Some points, one per row:
0.907:-0.044:0.041:0.029:1.096:-0.045:0.529:-0.386:-0.732:-1.440:-0.867:0.520:-1.291:0.519:0.184:0.372
1.965:-1.521:0.346:0.003:-1.606:-0.204:0.870:1.219:-0.321:0.276:0.447:0.298:0.039:-1.160:-1.386:-0.116
0.945:0.246:0.257:-0.015:0.823:0.005:0.514:-0.081:-0.912:-1.426:-0.732:0.960:-1.462:0.473:0.172:-0.204
0.253:-0.716:0.774:-0.133:-1.836:0.072:-0.424:0.258:0.281:2.024:0.801:-0.426:0.492:-0.082:-1.409:-0.069
-0.817:-0.682:-1.953:1.106:-0.222:-0.080:-1.548:-0.576:-0.559:1.629:-1.584:-0.825:0.403:0.788:0.961:0.669
1.445:-1.265:-0.053:-0.504:0.143:-0.512:1.383:0.848:-0.181:-1.341:0.360:-0.487:-0.179:-0.721:-0.906:0.855
-0.101:-0.451:0.235:0.437:-1.425:0.070:-1.069:0.026:0.402:2.151:0.152:-0.199:0.661:-0.109:-0.576:-0.308
-0.298:-0.415:-1.665:1.059:0.688:-0.096:-1.422:-1.267:-0.896:0.764:-2.162:-0.268:-0.611:1.360:1.173:0.748
0.451:-0.851:1.088:-0.123:-2.037:-0.067:-0.644:0.149:0.767:2.353:1.087:-0.442:0.684:-0.423:-1.596:-0.166
0.611:0.896:0.294:-1.275:0.417:-0.043:2.957:2.517:-1.060:-3.581:1.302:1.229:-0.263:-1.468:0.263:-1.319
-0.115:-0.755:-2.468:0.787:0.123:-0.308:-0.801:-0.095:-2.223:0.229:-2.295:-0.413:-1.013:1.598:0.985:0.787
-0.744:-0.450:-1.305:0.506:-0.673:-0.203:-0.645:-0.085:-0.383:1.347:-0.450:-0.868:0.582:0.438:0.364:0.476
0.289:-0.631:0.442:0.055:-1.828:-0.140:-0.611:0.484:0.219:1.673:0.578:-0.186:0.562:-0.002:-1.147:-0.179
-0.050:-0.543:-3.574:0.905:2.587:-0.358:0.339:-0.565:-2.432:-2.465:-3.117:-0.521:-1.419:1.758:2.400:1.850
-0.179:-0.597:-3.188:0.406:2.755:-0.433:0.604:-0.490:-1.984:-2.776:-2.528:-0.971:-1.362:1.513:2.049:2.172
-0.649:0.318:-1.151:0.446:-0.417:0.088:-0.256:0.703:-0.907:0.281:-0.564:0.265:0.318:0.052:0.924:-0.711
0.789:-0.039:0.554:-0.442:-0.571:-0.132:0.661:0.841:-0.645:-0.505:0.338:0.711:-0.454:-0.310:-0.572:-0.668
-1.061:0.769:1.339:-0.415:-0.207:0.224:-1.250:-1.079:1.382:1.559:0.947:-0.393:0.543:0.469:-0.474:-0.072
-0.168:0.777:2.057:0.103:-1.337:0.502:-0.460:0.280:1.676:1.458:1.547:0.938:1.076:-1.288:-0.726:-1.724
0.942:0.024:0.775:0.056:0.625:0.167:1.159:0.837:1.130:-1.677:0.778:0.636:0.493:-1.943:0.117:-0.611
0.764:-0.112:-0.024:0.088:1.278:-0.103:0.245:-0.831:-0.203:-1.306:-0.877:0.189:-1.044:0.477:0.234:0.727
-0.281:-0.710:-0.775:1.056:-0.425:0.024:-1.890:-1.286:0.583:2.345:-0.982:-0.697:0.663:0.556:0.271:0.672
-0.274:0.791:1.191:0.178:-0.152:0.318:-0.924:-0.582:0.996:0.863:0.367:0.625:0.201:-0.173:-0.124:-0.843
-0.885:0.077:0.571:-0.243:-1.875:0.151:-1.564:-0.386:-0.026:3.006:0.474:-0.403:0.246:1.099:-1.027:-0.313
1.894:-1.440:0.169:-0.022:-1.223:-0.249:1.145:1.251:-0.727:-0.237:0.309:0.344:-0.127:-1.011:-1.081:-0.109
0.969:-0.290:-0.350:0.437:-0.265:-0.025:0.460:0.723:-1.070:-0.526:-0.734:0.949:-0.586:-0.301:0.197:-0.590
-0.999:-0.011:-1.675:0.703:0.919:0.018:-0.970:-0.840:-0.490:0.248:-1.307:-0.695:0.051:0.958:1.253:0.780
-0.012:-0.518:-0.389:0.251:0.482:-0.079:-0.224:-0.437:0.525:0.029:-0.244:-0.638:0.230:-0.128:0.128:0.718
-0.956:-0.028:0.128:-0.254:0.299:-0.160:-0.859:-1.158:0.957:1.106:0.308:-1.233:0.555:0.689:-0.259:1.021
0.982:0.134:1.118:-0.681:-0.271:-0.196:0.949:0.697:-0.204:-1.047:0.720:0.669:-0.805:-0.309:-0.932:-0.450
0.270:-0.012:0.139:-0.061:0.110:0.017:0.783:0.794:0.511:-0.845:0.564:0.162:0.648:-1.340:0.172:-0.420
2.231:-1.195:-0.113:-0.455:0.640:-0.366:1.669:0.423:-1.576:-2.368:-0.799:0.299:-1.968:0.481:-0.818:1.079
-0.052:-0.886:0.108:0.495:-1.786:-0.060:-2.087:-0.973:-0.184:3.327:-0.664:-0.458:-0.142:1.225:-1.106:0.299
-0.325:-0.513:-1.035:0.608:1.060:-0.195:-1.054:-1.292:0.158:0.278:-1.206:-0.889:-0.213:0.780:0.652:1.352
-0.458:0.434:1.226:0.258:-1.343:0.287:-1.211:-0.254:1.002:2.137:0.634:0.409:0.752:-0.348:-0.518:-1.118
-0.712:-0.312:-0.226:0.727:-0.487:0.158:-1.473:-0.655:0.978:1.877:-0.194:-0.636:0.901:-0.084:0.180:0.190
-0.488:-0.211:0.786:-0.272:-2.083:0.103:-0.471:0.564:0.741:2.162:1.326:-0.477:1.162:-0.334:-1.181:-0.452
-1.250:0.470:-2.236:0.964:1.728:-0.167:-1.571:-1.366:-1.161:-0.173:-2.522:-0.420:-0.803:1.793:2.053:0.724
0.408:0.071:-0.198:-0.435:1.052:-0.067:1.965:1.240:0.262:-2.699:0.751:0.150:0.424:-1.594:0.517:-0.015
Here are 35 more points, each followed by its number:
-0.776:0.352:-0.172:0.152:-0.913:0.158:-0.792:0.110:-0.381:1.315:-0.105:0.094:0.231:0.459:0.101:-0.612 0
0.493:-0.588:-2.572:0.351:2.561:-0.384:0.535:-0.783:-2.264:-2.480:-2.648:-0.308:-1.952:1.596:1.654:1.784 1
-1.251:1.620:3.534:-0.958:-0.739:0.570:-0.100:0.036:3.916:1.222:3.709:0.153:2.392:-2.224:-1.116:-1.634 2
0.294:1.076:-0.166:-1.397:2.479:-0.155:3.272:1.163:-0.999:-5.099:0.528:0.565:-1.108:-0.356:0.744:0.240 3
-0.362:-0.283:-1.256:0.165:1.422:-0.220:0.085:-0.619:-0.235:-1.027:-0.812:-0.841:-0.045:0.524:0.885:1.391 4
-0.035:-0.880:-2.821:1.040:0.861:-0.378:-0.531:-0.477:-1.981:-0.098:-2.432:-0.826:-0.919:1.579:1.413:1.442 5
-0.332:-0.443:-1.766:1.066:0.664:-0.074:-1.352:-1.153:-1.007:0.673:-2.215:-0.315:-0.763:1.500:1.085:0.867 6
-0.378:-0.468:0.150:0.443:-1.486:-0.006:-1.321:-0.271:0.424:2.494:0.139:-0.222:0.762:0.092:-0.546:-0.116 7
0.347:0.060:-1.547:0.132:1.843:-0.161:0.842:0.047:-1.686:-2.466:-1.511:0.229:-1.405:0.824:1.231:0.725 8
0.106:0.085:1.431:0.066:0.507:0.275:0.088:-0.135:2.588:-0.233:1.229:-0.203:1.359:-2.006:-0.222:-0.424 9
1.502:-0.425:1.187:-0.996:0.619:-0.242:2.173:0.984:0.625:-2.385:1.368:0.193:-0.018:-1.707:-0.862:0.171 10
-0.617:0.371:-1.456:0.278:1.374:0.033:-0.060:-0.632:-1.130:-1.022:-1.473:-0.142:-0.759:1.254:1.314:0.635 11
-0.194:-0.567:-1.289:0.745:1.247:-0.007:-0.700:-1.056:-0.202:-0.145:-1.431:-0.632:-0.404:0.686:0.922:1.244 12
1.788:-0.969:0.082:-0.303:-0.004:-0.404:1.122:0.399:-1.096:-1.236:-0.296:0.189:-1.235:0.233:-0.890:0.743 13
-0.007:-0.036:0.111:-0.296:-0.541:-0.094:0.021:0.038:-0.279:0.525:0.300:-0.177:-0.075:0.509:-0.480:0.289 14
0.222:-0.150:1.141:-0.414:-1.174:0.067:0.251:0.383:0.556:0.795:1.183:-0.059:0.465:-0.465:-1.181:-0.300 15
0.140:0.551:4.267:-1.669:-1.262:0.267:0.903:0.410:3.950:0.862:4.465:-0.309:2.153:-2.627:-2.662:-0.974 16
0.036:0.815:3.516:-0.965:-0.964:0.296:-0.772:-0.912:2.688:1.778:2.441:0.200:0.652:-0.673:-2.003:-0.792 17
0.400:1.607:0.813:-1.357:1.398:0.041:2.944:1.398:-0.885:-4.060:1.049:1.501:-1.028:-0.562:0.325:-1.022 18
-0.560:-0.160:1.282:-0.179:-2.549:0.155:-1.570:-0.277:0.734:3.606:0.999:-0.422:0.821:0.406:-1.620:-0.589 19
-0.006:0.561:2.322:-0.715:-2.324:0.298:0.431:1.703:1.803:1.356:2.935:0.644:1.836:-2.352:-1.368:-2.044 20
-0.627:-0.177:0.709:-0.506:-1.201:-0.044:-0.174:0.434:1.139:1.397:1.567:-0.888:1.327:-0.633:-0.849:-0.024 21
-0.634:0.529:-2.257:0.345:2.313:-0.006:0.470:-0.419:-1.797:-2.412:-2.110:0.152:-1.277:1.376:2.111:0.723 22
-0.762:0.660:-2.333:0.123:2.087:-0.081:0.260:-0.673:-2.681:-2.048:-2.333:0.063:-1.866:2.487:1.824:0.959 23
-0.744:0.332:0.314:-0.215:0.629:0.017:-0.834:-1.612:0.361:0.715:-0.164:-0.642:-0.477:1.473:-0.185:0.966 24
-0.063:0.135:-0.308:-0.205:0.230:-0.129:-0.013:-0.173:-0.798:-0.300:-0.531:0.019:-0.651:0.777:0.095:0.179 25
-1.046:0.063:-2.323:1.265:2.125:0.113:-1.193:-1.609:-0.691:-0.489:-2.571:-0.534:-0.678:1.541:2.203:1.230 26
0.328:-0.364:0.365:-0.101:0.555:0.025:0.984:0.493:1.389:-0.968:0.978:-0.243:1.000:-1.924:0.114:0.104 27
-0.150:0.954:1.668:-0.106:-0.322:0.291:-0.576:-0.313:1.258:0.542:0.785:0.700:0.275:-0.500:-0.403:-1.184 28
0.154:-0.840:0.170:0.399:-1.857:-0.193:-1.805:-0.624:-0.223:2.986:-0.530:-0.309:-0.159:0.950:-1.101:0.119 29
-0.632:-0.437:-1.659:0.583:-1.160:-0.103:-0.955:0.252:-1.519:1.629:-1.158:-0.287:-0.019:0.978:0.420:-0.074 30
-0.351:-0.515:-3.380:0.508:2.723:-0.392:0.453:-0.689:-2.210:-2.550:-2.819:-0.876:-1.369:1.772:2.324:2.178 31
-0.784:0.764:-0.429:0.929:0.124:0.370:-1.391:-0.533:-0.169:0.894:-1.086:0.760:0.039:0.382:1.206:-1.000 32
0.440:-0.027:-0.051:-0.659:1.175:-0.179:1.404:0.334:0.243:-2.034:0.482:-0.230:0.012:-0.801:0.133:0.440 33
0.085:0.701:0.467:0.122:-0.346:0.079:0.299:0.915:0.062:-0.659:0.352:1.022:0.378:-0.676:0.180:-1.267 34
Which two of these numbered points are nearest to each point below, looking only along the 6 directions in which the first points spread most? Their numbers follow each, nearest first.
-0.874:0.651:-2.555:0.164:1.966:-0.174:0.047:-0.636:-2.675:-1.858:-2.345:-0.151:-1.856:2.582:1.972:1.037 > 23 22
-0.669:-0.671:-1.293:0.348:-0.878:-0.228:-0.798:0.370:-0.646:1.297:-0.639:-0.703:0.410:0.366:0.179:0.244 > 30 0
0.402:-0.037:-0.387:0.789:0.562:0.171:-0.452:-0.715:-0.533:-0.114:-1.372:0.749:-0.846:0.497:0.695:-0.074 > 25 12
-0.972:1.375:-1.844:-0.205:3.437:0.114:1.739:0.020:-0.917:-4.290:-1.011:0.259:-0.813:0.451:2.593:0.562 > 22 8
-0.611:0.241:0.910:0.263:-1.355:0.266:-1.625:-0.635:0.923:2.762:0.411:0.012:0.537:0.153:-0.558:-0.764 > 7 19
-0.543:-0.024:-1.473:0.705:-0.386:0.111:-0.330:0.468:-1.046:0.398:-0.949:0.259:0.139:0.277:0.953:-0.482 > 30 0
0.366:-1.112:0.214:0.419:-1.745:-0.091:-1.750:-0.937:-0.239:3.154:-0.565:-0.529:-0.319:1.114:-1.243:0.495 > 29 7
-0.570:-0.604:-1.779:1.053:0.204:-0.075:-1.922:-1.425:-1.201:1.458:-2.413:-0.552:-0.771:1.942:0.826:0.913 > 6 5
0.491:0.168:1.273:0.404:0.041:0.338:-0.118:-0.170:1.852:0.066:0.712:0.552:0.757:-1.484:-0.238:-0.664 > 9 28
-1.156:1.071:-1.302:-0.425:2.756:0.073:1.385:-0.069:-0.293:-3.277:-0.384:-0.285:-0.220:0.175:1.951:0.694 > 8 22
-0.044:0.483:0.079:-0.158:1.594:0.123:1.233:0.158:0.506:-2.386:0.346:0.074:0.122:-0.703:0.509:0.305 > 33 27
-0.418:-0.528:-3.475:0.437:2.888:-0.363:0.474:-0.828:-2.350:-2.524:-2.751:-1.011:-1.466:2.190:2.083:2.420 > 31 1
-1.341:-0.195:0.162:-0.248:-1.060:0.064:-0.403:0.200:1.551:1.760:1.611:-1.451:1.976:-0.788:-0.430:0.318 > 21 7
-0.168:0.188:1.221:-1.360:-0.191:-0.142:1.264:0.703:1.013:-0.708:2.182:-0.517:0.876:-0.948:-1.028:0.162 > 27 15
-1.328:-0.064:-1.941:0.861:0.581:0.077:-1.459:-1.188:-0.862:1.001:-1.764:-0.822:-0.216:1.874:1.328:0.915 > 6 12
-0.272:1.101:4.362:-0.968:-1.865:0.501:-0.487:0.011:3.724:2.167:3.735:0.526:1.780:-2.105:-2.367:-1.898 > 2 16
0.432:1.299:-0.286:-1.259:2.212:-0.032:3.244:1.513:-1.407:-5.039:0.465:1.016:-1.220:-0.352:0.977:-0.279 > 3 18
-0.579:-0.361:-0.705:-0.152:-0.328:-0.293:-0.853:-0.501:-0.741:1.190:-0.392:-0.893:-0.315:1.342:-0.215:0.957 > 14 24
